(in the rows, 128 means zero)
Each named turn below is shown by a few rows before and after it. Which turns, in which order, take the first row of each later pair to the second? The first pair is answered.
turn V:
[108 131 113 117  99  98 147 122 136 144  99 110 161 125 133 113 168 108
 140 137  91 114 113 152]  ->  [128 142 121 112  85 116 148  94 107 131 115 103 162 127 136 108 153 118
 141 146  97 141 102 149]
[107 166 142 121 143 151 117  93 129 100 135 121 126  96 148 150 122 154
 132 137 104 135 129 123]  ->  [106 156 141 121 149 155 121 105 147 109 133 121 123  90 140 160 115 148
 139 133 108 122 137 110]
[138  98 129 154 120 131 163 127 108 160 117 127 135 133 118 123 139 138
 133 132 151 115  90 126]  ->  [135  97 127 157 122 127 161 132 113 161 114 130 134 135 117 122 143 136
 132 129 151 112  92 129]
turn J:
[100 116 150 119 114  84 139 140 142 122 108 127 139 141 128 121 134 122
 124  97  84 114 139 133]  ->  [110 122 164 129 115 124 162 102 133 114 119 124 119 128 144 136 106 124
 141 115  75 130 133 131]
[145 120 162 100 157 132  89  89 123 118 134 159 141 127 123 117 118 149
 168 156  86 120 112 116]  ->  [139 112 149  95 156  99  73 118 128 123 127 164 156 143 114 104 141 143
 155 144  93 106 116 124]
[116 118 151 108 124 132 148 129 158 140 129 130 149 135 127 127 125 127
 132 128 119  93 136 136]  ->  [115 121 154 111 127 139 155 122 156 138 132 130 143 136 128 129 119 129
 136 130 118  96 134 135]
[139 130  88  91  81  81  68 172 120 130 149 118 186 150 102 101 155 135
  86 120 151 127 119 114]  ->  [162 118 105 157  90 125 174  89 108 140 124 155 101 179 168  97 148 122
 116 155 111 151  98 193]
turn R:
[ 82 160 184 128 164 121 112 108 177 135 127 149 109 103 131 107 139 128
 133 131  95 131 136 131]  ->  [ 92 170 188 111 150 139  96  99 155 118 151 135 123  94 119 111 119 137
 134 134 106 149 130 107]
[140 123 109 134 137 163 120 106 135 128 159 130 109 114 120 148 105 152
 130 118 168 109 118 134]  ->  [137 112  99 134 139 149 116 127 145 134 155 133 115 118 109 146 110 151
 126 112 174  97 125 134]
[ 81 159 161 103 134 114  84  96 122 121 135 153 121 119 140 128 177 106
 115 127 103 136 131 151]  ->  [ 88 163 160  91 127 123  69  94 109 112 150 143 137 115 130 127 166 113
 115 125 115 145 128 133]
[165 186 118 110 110 144  56 150 133 134 132 114 214  94  94 123 133 155
  90 122 156  90 100  28]  ->  [133 154 104 152 142  92  95 186 191 179  72 154 176 123 114 116 187 126
  87 109 126  38 117  92]
Then:
Between the rows of a pair lie two turns.
[119 114 124 160 144 120 187  85 154 150 103 111  50 155 162 121 132  94
  87 118  83 102 135 121]  ->  [157 125 109 100 109 133 119 109 110 118 164  66 125 132  99 124  84 117
  75 110 140 126 127  36]	R R
[119 135 160 134 125 154 146  87 118 122 134 134 103 123 147 121 119 135
 131 133 106 143 120 142]  ->  [111 125 138 135 126 103 130 128 127 134 114 144 119 146 137  97 160 127
 111 115 110 125 127 165]	J J
[109 140 126 106 108  97 100 144 132 117 130 124 152 108 150 115 123 138
 128 105 122 142 104 157]  ->  [113 148 136 108 107 122 107 122 126 110 142 116 145  92 157 127 102 143
 137 116 120 154 103 142]	J J
[142  77  92 120 169 137 146 159 106 135 133 146 136 140 106 156  98  75
 104 102 180  89 147 126]  ->  [150  86 107 139 174 168 177 113  94 131 133 153 105 138 136 162  86  77
 116 121 158 107 136 146]	J R
[ 86 151 136  85 153 193  92 118 175 132 125 146 165  94 119 144 110 146
 122 115 111 114 136  76]  ->  [101 142 143 127 160 210 154  77 171 142 100 170 113 120 159 135 117 140
 136 133  85 126 124 133]	J J
[168 124 105 133 100 114 145 104  86 123 133 141 131 168 137  85 138 128
 114 134 147 168 106 175]  ->  [187 104 101 125 103 147 152 122  99 129 154 122 140 141 101 118  90 125
 130 139 174 158 109 119]	R V
[214  82 119  83 133 152 116 131  94 129 157 116 177 137  63 145  84 144
 109 133 196 179 113  91]  ->  [208  53 128 147 164 171 211 103 135 163 109 155 100 150 106 160  89 115
 136 153 158 156 113 151]	R J
[171  95  75 119 128 139 150 128 102 140 124  92 119 117 106 108 126 121
 124 132 192 126  97 129]  ->  [158  91  74 134 138 119 163 136 118 151 103 105 107 129 120 101 151 110
 123 129 177 114 100 157]	R V
[136 121 123 136 127 138 142 124 154 112 141 139 143 106 126 131 104 120
 156 142 133 124  89 105]  ->  [117 126 130 144 138 131 145 122 166 118 128 148 129 108 138 130 117 120
 158 140 116 117  94 122]	V R
[187 117 125 123 104 177 151  77  75 108 158 114 126 141 132 123  91 147
 121 148 142 170  91 130]  ->  [172  76  86 113 117 115 125 185 127 146 142 112 165 144  75 132 113 129
 104 114 175 106 115 101]	R V
[160  88 115 137 133 116 171 110 111 125 127 136 122 153 165 138 117 135
 131 149 121 134 114 145]  ->  [152  90 116 106 132 123 137 137 118 121 147 112 157 125 129 162  95 140
 131 139 143 122 127  86]	V J
[185  92 113 136 124 101 103 151 128 140  99 149 120 189 115 142 105 125
 140 149 156 142 142 152]  ->  [185  99 125 150 129 119 122 125 128 134  99 153 103 184 133 147  96 123
 149 160 142 150 139 159]	R V
[160 118 141 130 107 202 123 118 141 137 169  99 137 122 154 202  40 132
 148 146 116 188 126  89]  ->  [ 77 114 130 146 138  92  96 188 210 172  98 138 135 151 176 171 149 110
 114 105  73 122 160 157]	V V
[143  88 101 148 148 133 162 133 139 138 137 124 116 154  99 173 113 119
 137 138 158 113 126 101]  ->  [140  99 115 153 152 152 170 103 130 131 139 126 101 149 118 174 106 123
 145 148 146 129 123 108]	R R
[152 107 119  98 122 175 116 132 107  79 120 111 111 142 145 125  86 132
 103 144 111 159 126 102]  ->  [133  96 106 111 132 121 117 170 132 102  82 133 106 173 150 104 141 120
  86 128  98 131 135 145]	J R
[111 148 154 120 152 148 123 164 139 144 166  92 140 125 101 161 133 144
 153 125 142 124 143  42]  ->  [110 153 164 169 157 142 182 108 123 147 127 131  82 168 167 128 171 137
 154 143 101 148 129 139]	J R
